In the data rows, the value 500 means zero.
Here are some points:
[715. 714. 387. 397. 413. 250. 592. 216. 765. 389. 468. 453. 434. 466. 560. 466.]
[717. 438. 427. 448. 609. 278. 531. 385. 675. 531. 641. 533. 498. 563. 573. 476.]
[450.   0. 256. 324. 254. 747. 502. 253. 318. 621. 688. 248. 378. 191. 828. 604.]
[425. 464. 659. 417. 565. 693. 474. 471. 520. 626. 500. 766. 554. 657. 512. 367.]
[468. 503. 492. 596. 569. 416. 527. 548. 434. 400. 539. 609. 466. 478. 379. 442.]
[603. 268. 480. 581. 656. 600. 467. 520. 307. 573. 832. 425. 417. 507. 688. 577.]
[454. 506. 557. 631. 461. 276. 635. 744. 330. 827. 291. 221. 728. 459. 393. 906.]
[575. 509. 444. 630. 631. 438. 495. 577. 457. 551. 532. 446. 576. 489. 598. 635.]
[642. 659. 503. 384. 908. 461. 366. 571. 441. 443. 792. 633. 349. 692. 826. 622.]
[669. 368. 176. 535. 640. 269. 654. 319. 577. 378. 739. 285. 394. 341. 552. 628.]
[551. 515. 159. 599. 209. 584. 806. 388. 674. 140. 267. 493. 562. 536. 370. 502.]
[546. 999. 794. 639. 688. 415. 798. 624. 474. 259. 196. 510. 558. 831. 609. 500.]
[604. 515. 376. 466. 427. 279. 578. 386. 612. 612. 385. 462. 723. 483. 419. 630.]
[453. 293. 422. 487. 419. 574. 449. 425. 441. 584. 631. 389. 414. 349. 633. 513.]
[528. 376. 447. 613. 589. 611. 334. 651. 403. 463. 715. 675. 328. 513. 485. 410.]
[397. 272. 334. 633. 212. 503. 347. 506. 350. 153. 744. 213.   0. 256. 672. 465.]
[553. 553. 366. 624. 612. 433. 525. 630. 411. 598. 539. 387. 575. 471. 583. 638.]
[369. 777. 603. 549. 585. 584. 612. 446. 433. 719. 383. 363. 597. 148. 536. 658.]
[463. 407. 583. 423. 694. 787. 563. 445. 540. 590. 560. 799. 614. 720. 551. 415.]
[312. 398. 700. 296. 590. 973. 594. 418. 530. 664. 481. 860. 598. 774. 583. 320.]
[315. 431. 752. 558.   0. 762. 373. 699. 442. 565. 128. 426. 679. 686. 455. 410.]
[454. 489. 526. 662. 586. 551. 624. 718. 345. 389. 421. 424. 564. 549. 404. 597.]
[408. 248. 630. 362. 673. 527. 655. 274. 520. 571. 663. 432. 499. 391. 529. 470.]
[450. 794. 252. 703. 293. 272. 170. 795. 408. 468. 345. 392. 313. 282. 490. 753.]
[618. 581. 494. 494. 571. 436. 499. 599. 500. 427. 480. 693. 495. 723. 528. 418.]
[513. 943. 356. 160. 999. 701. 603. 222. 549. 733. 629. 454. 505. 133. 609. 956.]
[508. 654. 490. 491. 582. 471. 599. 461. 512. 405. 440. 606. 535. 583. 454. 522.]
[386. 122. 351. 493. 349. 576. 411. 440. 447. 577. 702. 377. 383. 283. 668. 578.]
[585. 487. 573. 519. 561. 401. 450. 607. 441. 534. 534. 394. 555. 577. 505. 485.]
[496. 522. 505. 549. 526. 482. 527. 522. 456. 471. 524. 572. 515. 499. 429. 467.]
[471. 376. 658. 578.  84. 637. 516. 590. 547. 512. 216. 521. 696. 739. 524. 358.]
[527. 328. 451. 480. 118. 505. 351. 391. 657. 402. 350. 579. 612. 629. 470. 295.]
[447. 631. 819. 459. 614. 396. 615. 581. 394. 693. 397. 620. 720. 581. 534. 562.]
[449. 675. 446. 431. 634. 391. 758. 320. 533. 189. 397. 697. 503. 588. 425. 423.]
[546. 601. 660. 373. 543. 357. 624. 304. 642. 427. 474. 515. 464. 485. 538. 397.]
[438. 230. 496. 273. 416. 532. 489. 295. 652. 729. 668. 363. 699. 376. 462. 496.]
[608. 346. 364. 680. 525. 376. 439. 669. 382. 564. 561. 278. 531. 361. 482. 636.]
[410. 251. 731. 319. 580. 620. 493. 384. 566. 613. 591. 688. 583. 467. 335. 331.]
[481. 137. 795. 665. 824. 167. 365. 603. 294. 450. 760. 485. 319. 536. 619. 380.]
[462.  68. 698. 651. 769.  68. 360. 548. 321. 468. 848. 411. 166. 536. 681. 446.]
[563. 583. 399. 480. 512. 353. 624. 408. 592. 613. 431. 444. 716. 484. 446. 651.]
[560. 519. 592. 514. 410. 352. 427. 490. 538. 515. 436. 530. 579. 638. 526. 452.]
[627. 806. 529. 267. 650. 237. 689. 252. 751. 495. 511. 531. 475. 429. 483. 403.]
[460. 887. 496. 243. 999. 656. 563. 384. 498. 636. 652. 532. 578. 390. 569. 738.]
[457. 841. 403. 529. 674. 475. 578. 504. 533. 351. 518. 739. 488. 503. 378. 476.]
[501. 452. 466. 499. 143. 495. 349. 562. 540. 438. 334. 517. 525. 612. 454. 364.]
16 more points follow, each with its number after it:
[454. 220. 677. 621. 631. 308. 459. 524. 362. 415. 715. 406. 304. 546. 647. 458.] 0
[599. 390. 296. 529. 351. 415. 380. 489. 587. 410. 566. 432. 433. 521. 501. 494.] 1
[431. 512. 552. 512. 530. 405. 518. 529. 459. 419. 489. 610. 529. 513. 382. 399.] 2
[456. 466. 558. 606. 455. 304. 503. 729. 358. 689. 388. 320. 617. 455. 421. 764.] 3
[414. 848. 454. 225. 978. 637. 584. 281. 501. 598. 591. 515. 489. 261. 620. 766.] 4
[226. 639. 748. 621. 399. 625. 372. 620. 399. 698. 421. 573. 348. 212. 496. 410.] 5
[662. 481. 186. 578. 665. 304. 692. 387. 566. 438. 713. 312. 462. 386. 512. 601.] 6
[576. 536. 490. 463. 626. 469. 394. 533. 448. 456. 574. 563. 405. 552. 596. 548.] 7
[506. 613. 478. 637. 668. 423. 598. 505. 447. 421. 490. 565. 604. 330. 282. 398.] 8
[532. 500. 577. 508. 588. 431. 451. 546. 498. 530. 597. 578. 412. 447. 533. 447.] 9
[654. 626. 552. 359. 550. 205. 634. 270. 711. 401. 538. 489. 417. 409. 563. 355.] 10
[509. 552. 524. 555. 595. 467. 505. 538. 518. 480. 503. 550. 547. 480. 454. 459.] 11
[346. 309. 652. 520. 267. 743. 390. 635. 309. 260. 547. 408. 198. 507. 534. 234.] 12
[635. 147. 473. 650. 348. 631. 236. 692. 133. 340. 648. 113. 204. 599. 612. 369.] 13
[413. 395. 693. 432. 604. 557. 532. 407. 593. 599. 536. 700. 581. 470. 416. 364.] 14
[512. 719. 430. 465. 655. 426. 710. 425. 530. 278. 437. 672. 547. 582. 406. 475.] 15
Which of these numbered points is nearest to each point below by angle, seen from the average point of the first points? Its number follows each.
[580. 112. 536. 610. 401. 665. 467. 569. 309. 379. 618. 184. 396. 651. 609. 490.] > 13
[664. 429. 109. 489. 257. 292. 390. 401. 645. 390. 620. 356. 433. 484. 506. 533.] > 1
[668. 436. 181. 555. 680. 287. 707. 340. 560. 410. 788. 363. 422. 376. 535. 607.] > 6
[448. 403. 639. 414. 588. 565. 525. 389. 558. 503. 512. 701. 534. 522. 391. 283.] > 14
[575. 542. 591. 446. 381. 201. 381. 491. 615. 649. 407. 650. 678. 725. 512. 452.] > 2
[530. 707. 466. 483. 701. 426. 732. 413. 480. 264. 460. 664. 518. 566. 409. 463.] > 15
[536. 453. 457. 469. 334. 411. 339. 471. 571. 448. 502. 559. 443. 497. 486. 406.] > 1
[646. 722. 357. 552. 418. 526. 365. 646. 627. 475. 424. 625. 615. 518. 344. 460.] > 11
[476. 818. 432. 461. 640. 460. 718. 395. 530. 267. 391. 696. 521. 599. 327. 495.] > 15
[659. 375. 203. 525. 714. 230. 665. 225. 601. 385. 733. 286. 466. 358. 515. 611.] > 6
[550. 413. 466. 528. 599. 402. 529. 461. 554. 484. 575. 557. 515. 448. 386. 412.] > 8
[275. 194. 967. 275. 751. 599. 513. 259. 557. 610. 573. 813. 561. 553. 348. 131.] > 14
[508. 774. 456. 445. 664. 387. 689. 443. 542. 265. 423. 650. 534. 607. 450. 495.] > 15
[397. 487. 490. 544. 474. 575. 634. 648. 386. 675. 396. 396. 682. 587. 384. 707.] > 3
[675. 278.  10. 561. 237. 124. 301. 373. 621. 316. 652. 269. 344. 435. 558. 542.] > 1
[686. 432. 206. 667. 349. 244. 385. 591. 568. 238. 483. 289. 238. 425. 508. 541.] > 1
[374. 274. 614. 567. 334. 740. 487. 538. 380. 300. 463. 465. 382. 570. 517. 364.] > 12
[260. 586. 701. 552. 393. 726. 442. 580. 314. 669. 453. 547. 394. 131. 488. 466.] > 5
[493. 367. 581. 568. 589. 395. 415. 553. 411. 482. 630. 471. 400. 535. 567. 470.] > 0
[534. 802. 371. 528. 459. 491. 483. 588. 568. 487. 428. 641. 651. 518. 325. 514.] > 11
[443. 877. 273. 607. 443. 649. 650. 544. 559. 411. 149. 687. 625. 550. 263. 634.] > 15
[572. 592. 537. 314. 548. 273. 710.  88. 765. 466. 457. 479. 442. 397. 498. 338.] > 10
[562. 398. 476. 559. 470. 542. 458. 567. 431. 440. 600. 413. 469. 587. 528. 453.] > 13
[285. 526. 655. 567. 462. 683. 480. 527. 313. 643. 453. 579. 451. 238. 503. 471.] > 5
[666. 600. 560. 360. 624. 226. 665. 217. 725. 494. 608. 411. 459. 430. 610. 447.] > 10
[481.  39. 713. 693. 795. 129. 335. 543. 246. 477. 867. 309. 189. 503. 755. 406.] > 0
[238. 563. 682. 538. 412. 715. 430. 543. 346. 634. 411. 536. 397. 246. 491. 440.] > 5
Now 16 new points, numbered from 0 again:
[509. 471. 716. 683.   0. 313. 300. 751. 598. 513.   0. 417. 600. 606. 294. 438.] 0
[539. 652. 392. 458. 552. 562. 576. 412. 595. 465. 466. 768. 591. 546. 390. 415.] 1
[509. 777. 682. 519. 526. 433. 616. 622. 472. 390. 315. 527. 545. 688. 543. 491.] 2
[522. 205. 567. 480. 331. 414. 339. 479. 557. 369. 578. 307. 324. 552. 610. 341.] 3
[269. 554. 765. 382. 377. 509. 394. 350. 583. 645. 317. 476. 435. 311. 568. 475.] 4
[421. 308. 612. 294. 342. 497. 433. 342. 522. 765. 609. 395. 615. 458. 492. 516.] 5
[510. 370. 455. 456. 150. 517. 327. 402. 663. 399. 405. 588. 569. 590. 455. 300.] 6
[505. 624. 386. 456. 349. 614. 407. 623. 541. 531. 435. 687. 599. 513. 286. 523.] 7
[375. 499. 545. 538. 435. 551. 700. 676. 383. 692. 340. 401. 721. 551. 350. 675.] 8
[447. 608. 465. 488. 562. 549. 525. 398. 580. 503. 479. 721. 610. 479. 396. 439.] 9
[581. 882.  16. 599.   0. 657. 353. 700. 549. 339. 221. 240. 311. 314. 434. 653.] 10
[478. 609. 476. 607. 582. 445. 430. 582. 381. 472. 638. 487. 316. 302. 535. 573.] 11
[459. 790. 414. 425. 496. 550. 555. 439. 683. 510. 329. 844. 586. 498. 296. 373.] 12
[534. 616. 274. 678.  89. 341. 132. 702. 536. 350. 289. 266. 346. 458. 439. 575.] 13
[471. 395. 596. 440. 530. 539. 489. 438. 530. 518. 519. 581. 518. 517. 481. 407.] 14
[519. 409. 414. 633. 614. 442. 574. 578. 514. 500. 551. 554. 530. 421. 303. 484.] 15
The same question for these:
[469. 694. 392. 466. 482. 547. 510. 468. 619. 478. 404. 732. 565. 518. 389. 400.] > 12
[380. 254. 712. 339. 633. 588. 545. 378. 573. 667. 613. 773. 617. 483. 387. 277.] > 14
[435. 312. 551. 310. 368. 592. 483. 329. 544. 672. 509. 400. 614. 437. 483. 526.] > 5
[515. 640. 270. 651. 125. 189. 161. 662. 469. 454. 372. 284. 373. 386. 397. 575.] > 13
[536. 606. 367. 633. 468. 799. 335. 682. 488. 480. 473. 656. 539. 587. 531. 468.] > 7
[556. 462. 706. 706.   0. 235. 278. 636. 729. 496.   0. 315. 603. 657. 266. 351.] > 0
[935. 787.   0. 686. 970. 489. 934. 451. 743. 273. 638. 722. 999. 808. 373. 375.] > 1
[403. 672. 426. 356. 999. 615. 702. 432. 288. 641. 958. 616. 289. 191. 590. 856.] > 11
[424. 537. 500. 536. 525. 558. 702. 641. 411. 655. 330. 483. 698. 544. 335. 668.] > 8
[481. 722. 724. 580. 542. 516. 670. 629. 446. 359. 293. 522. 532. 752. 514. 437.] > 2
[519. 851. 196. 598.  32. 606. 416. 606. 508. 412. 202. 374. 426. 429. 466. 617.] > 10
[304. 551. 677. 403. 445. 572. 447. 356. 596. 636. 344. 609. 500. 389. 436. 440.] > 4
[548. 869. 146. 652.  91. 608. 332. 743. 495. 450. 200. 256. 388. 357. 496. 706.] > 10
[378. 844. 628. 530. 740. 575. 714. 527. 520. 576. 315. 836. 758. 704. 457. 506.] > 9
[565. 915. 801. 674. 627. 413. 796. 637. 449. 310. 186. 494. 655. 875. 627. 503.] > 2
[569. 673. 424. 537. 605. 304. 491. 427. 560. 338. 572. 715. 361. 495. 421. 365.] > 1
[570. 408. 494. 600. 554. 447. 588. 500. 538. 456. 502. 510. 581. 496. 337. 398.] > 15
[341. 543. 575. 572. 416. 208. 675. 727. 299. 817. 111. 108. 825. 382. 295. 940.] > 8
[566. 299. 525. 511. 366. 459. 377. 512. 481. 377. 526. 361. 331. 532. 544. 413.] > 3
[474. 677. 458. 470. 554. 547. 531. 465. 544. 508. 450. 702. 540. 480. 405. 502.] > 12
[511. 640. 439. 519. 605. 411. 455. 441. 563. 300. 553. 730. 336. 483. 446. 401.] > 1
[578. 642. 280. 630. 249. 339. 249. 617. 579. 457. 383. 319. 451. 427. 345. 572.] > 13
[190. 852. 829. 511. 836. 621. 678. 729. 473. 648. 210. 857. 776. 813. 441. 587.] > 2
[501. 787. 405. 635. 198. 312. 212. 766. 506. 476. 257. 376. 401. 378. 394. 515.] > 13
[576. 233. 594. 571. 483. 450. 386. 638. 382. 409. 555. 351. 361. 638. 629. 371.] > 3
[404. 985. 442. 240. 946. 739. 557. 298. 484. 586. 523. 512. 516. 300. 554. 809.] > 9
[607. 502. 754. 813.   0. 177. 203. 900. 712. 532.   0. 361. 655. 739. 147. 385.] > 0
